Here are some points, each followed by its number:
[-17  37   1  18  13 -13  30 -36  28  33  53  -6 -59  15 -16 -34  -6 -12  38 -42 -44  33  31   2 -85] 0
[-19  30  16  18 -31   5  -6   7 -13 -37 -24 -20 -17  19  34   5 -21 -27   9 -29  16  13  36 -12 -20] 1
[-37 -30 -64 -18  25  14  51  37  25 -15  15   8 -52 -31   8 -36  24  -1  24  13 -23 -53  -2 -44 -67] 2
[-53 -34 -27 -46  60  40  44  46   7  25 -21  10 -97 -39 -36 -39  55  32  60  10 -44 -34   5 -30 -81] 3
[  30 -106   10  -28   68  -31  -66  101 -120    3 -127   48   61  -95  -35   25    4   40  -73   65   49  -54  -62  -37   40] 4
[ 22 -28 -16 -28  33   6   1  21 -48  -9 -18  26 -17 -18  10  12  -5 -14  -2  42   0 -34  13  22  27] 5
[-27  -2 -37  13  31  33  37  18  32 -39 -12  17  -1 -41  16 -34   8 -45  16 -32  -4 -51  19 -36 -70] 6
[-115   33  -98   32  106   13   86  -27  -29 -124   35  -57 -127   83  -13  117   44  -60  127  -30  -84   39  -38   55 -113] 7
[-29  19  26 -11 -44 -20  22 -12   2  39  19   3 -73   3 -45 -45 -25  13 -13 -50  -4  46  -5 -11 -92] 8
[  32  -40    7 -106   99   19   17   -5 -106  -25  -64   42  -60  -30   48   89  -62    4   37   97  -30  -29   31   46   64] 9
[  17   -7   -4 -101   75   48   41  -59 -127  -48  -46   79 -103    8   33   63  -83  -17    8   76  -64    6   62   49   58] 10
[  14  -21   54  -32  -72  -49   12   43   21   89  -45   50  -40  -52  -27  -85  -23   46 -112  -45   65   67   31  -40  -95] 11
[-53 -32 -46 -22  37  38  42  20 -30 -90 -34 -51  27  15  13  31  22  -4  50 -13 -28 -33  -5 -15 -22] 12
[-31 -13 -15 -56  35  30  30   4 -30  29  11  24 -61   2 -24 -29  14  16  24  10 -32  13  19 -21 -57] 13
[ 25 -13  -1 -45  26  12  -6  -5 -45 -26 -11  22 -20 -13  23  38 -32  -4  -3  22 -19 -25  11  14  23] 14
[-43  -7 -17   2  52  16  43  25 -29 -49 -23 -29  10  20  14  24  16  -9  44   3 -21 -15 -11 -17 -18] 15
Which three points above are nearest to each new point? Their numbers follow each, nearest first.
[-39  12 -51   5  32  -1  52   9 -11 -53  -4 -25 -14  29 -14  35  34 -20  43 -11 -29 -21 -14  14 -34] -> 15 12 2
[ -99    4 -101    3  112   65  102  -35 -106 -127  -23  -79  -37   55  -12  126   85   -6   93  -11  -74  -71  -28  -15 -110] -> 7 12 15
[ 19 -76  83   6 -44   6  22  67  -2  76 -78  70 -33  -7 -57 -56  -3  36 -85 -18  58   2 -25 -47 -79] -> 11 8 13
[  7  25  30 -17 -14  -5  17 -35 -49  -6 -18 -27 -15  25  16  -4 -38  -2   2 -24  -7  17  44   5  -6] -> 1 14 5
[-30 -13  82  -9   6 -24  96  -7 -66  22 -62   8 -92  53 -46  25 -44  69   7 -14 -28  74  -4   3 -59] -> 8 13 0
[-18 -22  40 -20  -2 -25  54  -5 -38  10 -37  15 -23  43 -43   2  11  20 -37 -10 -11  16  -9 -22 -33] -> 13 8 1
[ 16  21  23 -53  15  -2  20 -30 -68 -18 -34   8 -50  27  23  14 -50  -2  11  15 -35   8  27  26  -6] -> 14 5 1
[  13   20   98  -36    0  -54   63  -78 -127  -51  -69  -10  -40   63   36   42 -100  -36   -9  -24  -27   86   91   70  -36] -> 1 10 14
[  39   48   72  -31  -43   22   15  -26 -127  -17  -96  -39  -39   67   51   -1  -75  -31   19  -71   11   90   65    8  -44] -> 1 14 8
[ -5 -17  35 -25  21 -19  40   1 -16  21 -27  13 -31   5 -18  -5 -18  34   1  -4  -9  11  -8 -17 -32] -> 13 14 8
[-20  -2 -30 -15  13  33  30  29  10 -25  -4  21 -46 -37   4 -28  30 -12  34   1 -14 -24  26 -32 -73] -> 2 6 13
[  30   76   55  -28   -9  -13   28  -84 -127  -26  -50    6  -74   82   63   29 -101  -26  -40  -26  -32   58   71   20  -21] -> 1 14 10
[ -85   17 -105   -6  120   27   79   34  -88 -127    1  -24  -26   86   60   43  100  -72  117  -24  -18  -86   -7  -25  -26] -> 12 15 7
[ -14   18  -12   46   -7   -7   28  -22   20  -99  -19  -40   42  -20   57   23    7 -127   13  -46   33  -11   51  -31  -36] -> 1 6 15
[ -88  -26  -67  -33  103   34   58   17  -56 -108  -28 -109    8   78   50   63   85   -5   92   -3  -70  -61  -52  -17  -29] -> 12 15 7
[ 24   7  66   2 -57 -16  65 -12   2  65  -7  20 -80 -27 -33 -69 -28  14 -32 -35  21  42  13 -26 -73] -> 8 11 0
[  15   36   41    7   -8   -4   25  -44 -101   -7  -32  -26  -53   48   37   22  -68   -7    9  -11  -18   50   41   14   12] -> 1 14 5
[-82  -5 -49 -39  15  42  11  93  13 -80  26 -53 -50 -36   0 -25  54 -54  61  -7   0 -96   8 -68 -62] -> 2 6 12
[  9 -49  -6  -5  19   9  -4  36 -12   0 -39  25  10 -20  -4   3   5  -8 -26  36  14 -43  -1  -8  24] -> 5 14 15
[-28  14 -15   1  11   0  26  -4   1 -15  19 -34 -46  18  -9  13   3  -5  37  -8 -19  10  -4  17 -46] -> 15 0 1
[   9 -103   67   34  -11  -37   14   38   10   71  -67   82   -6  -72  -53  -47    8   -9  -41   17   86    6  -18   -8  -36] -> 11 5 8
[  7   7  29  -9 -14   0  20 -18 -37 -24 -29 -10 -21  20  19   4 -31  -8 -22 -22  -3  22  32  13 -15] -> 1 14 5
[  2  17  29  -5 -14  -9  22  -8   8  33  12   0 -30  -8 -31 -31 -15  11 -10 -25   6  33  17 -10 -45] -> 8 0 13
[   1   40  100   51  -31  -35   10  -21  -93  -51  -47  -57  -80   35   54    7 -103  -20   11  -56   26   35   97   -2  -27] -> 1 8 14
[-76  39 -93  17  98   6  69 -18   5 -59  40 -16 -74  22  10  34  70 -26  92 -49 -56  46 -30  39 -79] -> 7 15 0
[ -24   43   40   28  -33  -14   33  -55   18   49   14   -6  -97  -14  -42  -48  -15    7   -6  -46  -25   57   16   15 -108] -> 8 0 13
[ 41 -75  71   9 -16   1  -8  92 -20  35 -88  51   6 -36 -66 -41  -7  44 -91  57  42 -16 -21 -20  20] -> 4 5 11
[ -4  53  47 -21 -39 -14  14 -50 -56 -35 -56 -28 -36  59  66  -3 -30 -24 -27 -84  23  47  47   4 -23] -> 1 8 14
[-31   3 -11 -20  10  14  22  26   4 -16   0  -6 -13 -15   7  -6  13   1  33  11   3  -9   4 -25 -33] -> 15 2 13
[  32   60   40  -30   13    9   37  -50 -125   -2  -37   35  -73   21   47   33  -78   11  -13  -10  -24   29   43   34   28] -> 14 10 5
